(in the rows, 128 means zero)
A single turn carries every row of the set below to another of its rows. Some are shown first; where does it send the rows asked next?
Z201: [116 154 121 105 129 172 150 116 143 170 111 121 100 111 128 155 124 108
 120 113 108 134 137 132 140 158 128 119 140 119 139 140  87 110 125 131
 128]
Z471: [123 124 113  99 102 135 151 154 145 162 105 126  96 131 121 134 141 128
 132 109 124 150 138 130 137 160 155 113 114  96 140 112 116 117 140 113
 132]
Z425: [114 143 122 112 124 146 143 124 151 173 143 130 128 107 117 104 125 145
 125  84 126 134 141 149  93 141 114 124 126  98 133 137  91 112 145 146
 145]
Z98: [136 130  99 100 115 140 135 123 155 151 113 135 133 106  98 135 121 128
 140 119 108 131 124 164 104 152 144 149 122  99 151 113  93 114 131 138
 128]
Z248: [115 152 126 118 125 167 144 114 165 152 108 119  95 108 125 159 123 120
 109 112 123 123 131 133 128 143 129  99 138 111 129 131  85 116 121 128
 129]
Z348: [112 147 107 138  98 132 157 130 167 155 115 128 120 119 124 139 148 147
 114 103 123 159 138 160 120 134 129 105 136  85 153 133  99 111 128 123
 137]
Z522: [117 138 121 102 121 147 147 130 144 155  75 123 123 113 118 139 139 146
 139 125 130 108 143 145 100 140 122 118 123  97 144 140 105 107 100 133
 144]
Z26: [108 155 111 112 147 128 121 122 140 164 118 131  99 123 115 139 133 126
 153 116 127 156 158 152 131 139 133 128 108 126 167 143 110 111 127 155
 136]
Z769: [111 154  93 120 106 148 156 123 161 168 109 129 115 122 129 134 121 141
 129 106 123 175 146 137 139 129 144 113 136  94 140 150 110 118 125 137
 156]
Z501: [130 140 125 110 154 129 123 121 161 158 102 125  86 112 128 130 140 144
 130 101 127 151 133 143 127 160 137 101  86 118 151 137 109 124 135 144
 138]
Z858: [112 130 117  90 134 133 122 133 157 156 125 132 107 110 106 125 133 151
 125  90 148 140 138 126  91 144 143 120 110 118 119 112  98 113 149 123
 141]
Z589: [119 144 100  93 118 124 150 114 165 138 109 120 114 129 123 153 104 130
 135 104 122 140 122 149 102 137 139 141  89  93 120 131  85 122 126 120
 143]
Z302: [145 134 108  98 107 157 141 121 171 157 102 118 136 111 116 120 129 138
 146 105 119 136 133 168 110 141 133 148 104 101 151 127  92 113 122 137
 135]
Z173: [126 137  92  94 127 127 147 111 156 148 112 135 118 120  99 155 103 132
 134 115 115 142 124 144 104 155 151 146 109 104 131 114  90 117 138 128
 135]
Z203: [108 134 104  99 106 143 135 150 139 160 108 126 106 129 130 140 115 118
 132 109 123 153 131 129 139 130 155 115 132  84 138 136 123 127 128 127
 157]
Z196: [117 149 111  96 126 146 142 120 135 165  87 153 107 113 119 146 140 130
 144 135 131 134 149 149 114 159 135 143 131 104 151 139  93  93 106 131
 136]
Z561: [108 140 131 105 118 165 141 126 131 155 101 101 108 114 128 149 128 106
 123 110 115 122 137 143 130 144 118 121 143 117 143 133 105 104 129 120
 124]
Z748: [114 127 112 110 134 135 157 109 141 164  92 141 100 127 136 150 127 118
 132 117 123 128 117 147  98 150 127 124 120  92 122 142 106  96 100 136
 145]
Z457: [ 95 138 123 111 124 158 135 105 164 152 100 114  98 108 130 153 144 113
 123 116 122 137 129 137 124 136 134 106 135 124 129 134  88 100 110 115
 124]
Z221: [132 136 129  91 116 156 125 145 149 148 133 114 110 100 116 137 126 158
 132 113 119 176 152 138 115 131 125 110 116 101 156 135  99 126 153 129
 146]
Z719: [109 137 110 100 139 134 126 134 156 173 144 151 116  98 114 123 153 139
 121  93 123 146 126 145  94 154 138 124 118 109 132 127  78 112 138 135
 136]
Z470: [104 118 115 113 106 129 149 133 160 175 108 133 112 131 114 140 160 135
 126 105 114 162 132 147 123 152 137 111 127 102 161 113 101 101 131 105
 135]
Z873: [130 128 117 104 124 144 135 128 153 154 154 135  89 110 122 153 132 135
 128 113 121 192 140 143 109 138 134 114 114 104 141 127  90 110 150 135
 137]
Z758: [ 94 130 131 120 150 116 126 111 151 170 123 132  89 128 129 128 125 127
 133 109 108 143 121 159 118 149 124 109 104 101 155 141 101 112 128 147
 135]
Z72: [136 142 105 100 140 151 157 127 152 164  75 130 106 115 132 154 145 145
 126 110 131 136 128 142 109 151 130 121 104 107 129 148 104 107 101 133
 145]
Z636: [ 94 140 112  86 123 127 123 138 133 151 132 123 108 113 130 115 129 125
 143  92 143 146 141 138  97 130 138 137 110 109 113 139 104 111 137 128
 141]
Z677: [118 153 110  90 136 154 128 137 141 169 129 129 118 112 129 122 124 140
 125  76 143 161 145 150 108 132 122 146 117 109 134 147 102 111 147 137
 154]
Z941: [109 138 128 118 135 122 110 127 146 144 106 114 106 115 120 126 133 127
 148 111 126 126 146 142 115 132 131  98 104 111 159 135 121 126 126 149
 146]
Z720: [110 121 119  85 121 142 134 141 144 158 142 109 106 105 129 131 142 139
 144 116 104 185 135 141 113 131 130 112 105 108 139 150  97 118 133 131
 137]
Z752: [125 138 107  89 114 146 139 116 175 154 100 116 128 125 132 136 122 134
 143  97 123 147 125 163 110 127 130 147  89  98 138 140  85 115 114 122
 150]
Z779: [119 152 130 129 144 128 136 125 147 157 121 127  88 133 114 139 111 145
 126 107 134 135 148 162 122 140 117 114 110 103 161 128 110 115 146 154
 130]
Z312: [137 142 120 113 128 147 153 115 140 154  87 149  94 125 121 156 115 136
 124 120 145 124 140 147 103 157 128 131 130  91 138 122 106  96 124 133
 141]
Z61: [119 110 130 104 119 140 139 133 154 148 142 107 101 119 119 141 122 145
 130 106 117 170 131 138  98 121 123  98 108 100 132 124 108 116 145 129
 143]
Z669: [119 145 124 105 121 165 141 121 150 147  91 101  95 109 130 154 146 120
 121 107 134 141 142 145 132 143 128 119 127 132 135 130 103  99 126 113
 114]
Z631: [108 126 133 103 106 141 129 123 146 152 154 126 109 107 115 129 121 131
 146 125 109 170 147 138 105 131 126 109 130  95 151 131  92 113 145 137
 144]

Z719 turns into Z425
Z779 turns into Z26
Now these:
Z769 turns into Z203
Z873 turns into Z631
Z201 turns into Z561
Z196 turns into Z522
Z173 turns into Z98

